Each row is where one point has got to under a steady rotation. How many ticks took it there?
The counts run from 0 to 115.
[ 50  62  41  22  54  -5  40 -47  15 -13  48  46  49 -18  -2   6  -7  36
 -49  -8  -7 -37  39   2 -13  13 -16 -20  16  29   6  15  -5   0  16  -7
  20  14 -19]  50
[ 29  14   9  -2  11  28  35 -26  12  36  54  49  56   9 -13   6   6 -19
 -12  -3 -21  12  52  21  16  29   1   1  -2  63  21  34   2   0 -26   3
  26  74   9]  88
[ 36  34  53 -20  38 -14   8 -25  24 -28   7  39   7 -42   0  61  31  22
  10   5 -15 -10  29  16   6 -13  41 -46 -39  28  29  60  -7 -10   7  29
 -27  38 -16]  43
[ 23   9  40  -6  45  13 -10 -11 -10  -3  24  39  52 -27 -26  41   8  11
 -15 -38  -4 -59  59 -36  -8  -1  21 -28  -1  17  60  29 -42  -9  -2  -8
 -36 -10 -38]  18
[  7   9  15 -11  23   3  -9 -13 -16   9  12  33  33 -31 -40  48 -13  22
 -31 -30  -5 -57  60 -51 -34 -22   7 -22   7  13  57  19 -50  19 -10 -11
 -33  -8 -29]  19
[ 41   0  46  46  29 -49  12 -55  20  32   2  59  14  -7 -26  25  -2  21
 -34   7   5  27  44 -15 -20  -7  16 -13  17  22  70  10 -23  16   7  27
 -32  22   7]  102
[ 30 -13  60 -33  36 -29 -10  12   7  13   6  33  37 -38 -24  27 -18  14
 -62 -10 -19 -16  61 -19  -2 -15  -7 -38 -29  16  32   9   1 -41  36 -15
  13  53 -14]  107
[ 29  13  32  16  11  32  -8 -66 -10  30   4  45  53 -15 -34   0 -40  -5
 -11  -1  15 -54  41   0 -18  27  -1 -73 -13  15  34  15   5  12  20   0
  40  17  -3]  24
[ 23  20  27 -34  -1 -32   9  23   2  29   5  36  45 -28 -12  32  38   7
  10 -35   0 -11  28  21  55  25  30 -16   4   8   5  56 -30  -8 -19  39
 -17  43 -35]  93
[ 34  10  45 -22  -3  54 -34 -58 -11  30 -12  39  51 -24 -33   4 -23  -2
 -21 -21  10 -52  30   1  -3  26  -5 -67  -5  -7  14  16  28  15  22  17
  41  19 -29]  23
[ 20  17  57 -33  10  -1  20 -10  15  36   5  61  42   0  45  -1  11 -30
  -1 -56  20   8  41   4  24  -4   6   8 -43  -2  31  31  -5   4  12   9
 -19  72 -54]  4
[ 39  13  59 -31  31 -16  -6 -26  27  22   3  17  -9 -23  16   1  19  10
  39 -10 -20   6  16  52 -26  42  27 -12  -2   6  17  34  -5  23  20  71
 -44  45 -26]  41
[ -1  19  16  39  -5   2  17 -54 -18  68   9  26  24   2 -49 -31 -39  14
  -8  35  -2 -26  47  11 -38  14  12 -39 -13  39  44   2 -46  37  24   7
   4  13  -6]  26
[ 46  14  73 -26  35   9 -41 -29   7   7  26  12  37 -45 -34   7  28   7
  24   1 -17 -27  23  -2   9  50  12 -32  -4  -3  42 -13  47   0  23  27
  51  43  -8]  74
[ 48  17  65  11  44  -5 -18 -26   2   0  41  23  39 -33 -31  10  15  13
  27  19  -9 -39  34   6   4  35  17 -43 -12  17  61 -13  24  -3  16  12
  36  39  11]  75
[ 39  35  45  23  32 -17   3 -20   2   6  64  12  42 -23 -31  13  14  35
  27  30 -17 -27  52  -5 -23  21  19 -23 -16  20  72 -20 -13  20  20 -10
  12  26  12]  76
[ 20  -6  -7 -19  -1 -23  34   2  17  75  44  28  32   6 -27   8 -12  27
   5  -4 -26  17  53  48 -24  48  12  18  17  46   9  22 -56  12  -2  34
 -32  60  -6]  90
[ 28  44  16  -1  -7  38  28 -32  -7  45  34  40  46  -7 -12  -7   4 -15
 -23 -13 -23  17  34  18  33  29  11 -18   0  35  11  56  33  14 -16  25
  41  71  -7]  87
[ -9   2  28 -28  22 -30 -22 -17  25  33  -3  19 -23 -57 -54  37 -31  24
   8 -10 -53  -6  51 -49 -28   8  -2  -3  17  26  41 -37  -2  49  -7  36
  14  34   5]  71
[-16  25  26  18 -13   4  -1 -40 -17  87  -7  12  16   7 -35 -41 -12   6
   1  40 -20  -4  49  15 -14  11  19 -34 -13  30  32  12 -51  56  29  30
  -6  12 -21]  27
[ 12  15  31 -42 -15  44 -47 -41 -23  46 -23   8  26 -28 -35   6 -20  19
 -20 -29   3 -38  38 -14 -24  22 -11 -47  13 -16   4  10  16  38  25  26
  28  22 -40]  22
[ -7  -8  52  12  30 -45  15  -8  44  59  -6  44  33   8  -8   6 -27  18
  15  -9 -23   1  27   1 -12  48  12  17  17   2   6 -31 -62  64  13  24
   0  18 -34]  65
[ 35  29  14  16   6 -67  38 -20  12  47  44  33  27 -23 -20 -38 -16  16
 -32  -1   9 -21  69  16   2   7 -29  -9 -31  14  27 -14 -36 -11  10  -6
   9  63   4]  0
[  4  35  25 -30   1 -16  -4 -22  16  39  -3  34  -4 -53  -2 -45   7 -18
  10 -37 -25 -57  12   1  48   9  11 -22 -16   0  -9  23  10  47 -10  61
  14  61 -41]  35
[ 17   2  64 -10  21 -22 -31 -15  -3  71 -32  12  -2  -7  -5  13  21  26
 -41  -1 -22  45  42  -9 -22  -3  -6 -10  18   9  51   3  -7  17  37  46
 -45  27 -32]  104
[ -3  -2  70  -8  35 -34   8   9  34  61 -21  47  22  -2  -7   0 -11   0
  33 -17 -24   4  11  -2   0  37  21   0  32 -19   5  -4 -36  53  17  52
 -14   8 -51]  66
[ 34  16  22  -4 -13 -38 -13 -44  38  56 -23  38  18 -23 -18  38   2  37
 -23 -50  12 -10  18  -2   7  57 -13  -9  27 -38 -11  -4   6  36   2  67
   2  47 -20]  98
[ 14   4  30  -4  15  -5  33 -31  15  41  34  40  23  16   2 -11 -59 -11
  15 -27   2  -1  62   3 -55  21   1  19 -32   4  58  -6 -53  32  30 -20
 -15  34 -15]  115
[ 16  11  58 -21  51   8 -30 -15 -12  36   6   8  56 -30  -7  15  38   2
   0 -48 -22 -25  29  -9  -3  58  27  -3  25 -10  25  34 -23   0  36  30
 -39 -10 -51]  16
[ 22  24  54 -41  21  21  -5 -19 -33  45  -9  23  40   2  31  -2  -5  16
 -14 -22  -7  30  36   8  -8 -18  -7  -9  42  36  18  35 -17  20   9  34
  -2  33 -66]  54
[ 12  19  40 -24  53  -4 -28 -26   1  57   8  -1  36 -11 -18  13  34  13
  -1 -40 -30 -10  43  -9 -24  84  -3  20  17   2  10   1 -33  11  42  46
 -37   0 -37]  15
[ 25  45  37  19  18 -15   5  -3  -2  30  55   8  24 -17 -26   8  19  50
  17  28 -18  -8  55 -10 -41  11  22 -12 -20   7  76 -21 -34  48  16   4
 -10  22  -6]  77
[ 56  20  47   5   9 -26 -22 -53  35  40 -20  52  36 -12 -15  27  15  18
 -27 -43  18 -13   6   7  25  42  -5 -29  28 -29   5  13  27  12  15  56
   7  44 -19]  99
[-14  -7  31   7  27 -43  27 -26  52  46   0  53  53  23 -20  19 -22  18
  12  -2 -12  -2  39 -10  -7  33  -1  11   4  18  10 -39 -64  50  -3  -1
  13  28 -12]  64
[  3  18  11  -3  49  -7  16 -84  42  20  24  36  28 -20 -28  42  12  -2
 -11 -24 -24  11  53 -52  17  48   4   3 -31  46  32   9 -18  -8   7  -3
   8  25  10]  12
[ 27  11   8 -11  21 -29  14 -55  45  30  21  32 -19 -14   6   4  -7  21
  34  -7 -19 -12  46  33 -53  35   1   3  -7  31  30 -15 -14  64 -16  48
 -31  63  16]  39
[-15  11  32   7  31 -23  24 -37  46  31  -8  65  75  22 -11  20   2   0
   6   0   6   2  49 -16  24  25  -5  -7 -20  37  15 -31 -44  35  -8 -16
  44  35  -2]  63
[ 10  54  22 -10  -6 -43  -2 -17 -19  65  11  -6   2 -46 -32 -48 -18  35
 -32 -23 -12 -12  58 -29  -4  13 -27  -1  -8 -14  36 -26 -18  20  40  11
  12  35 -31]  110
[ 30  59  14 -12 -32  31  22 -26 -16  65  30  25  11 -13 -12 -22   1  -1
 -15 -22 -29  10  20   1  33  31   4 -11  10  20   4  54  25  30   6  43
  36  61 -24]  86
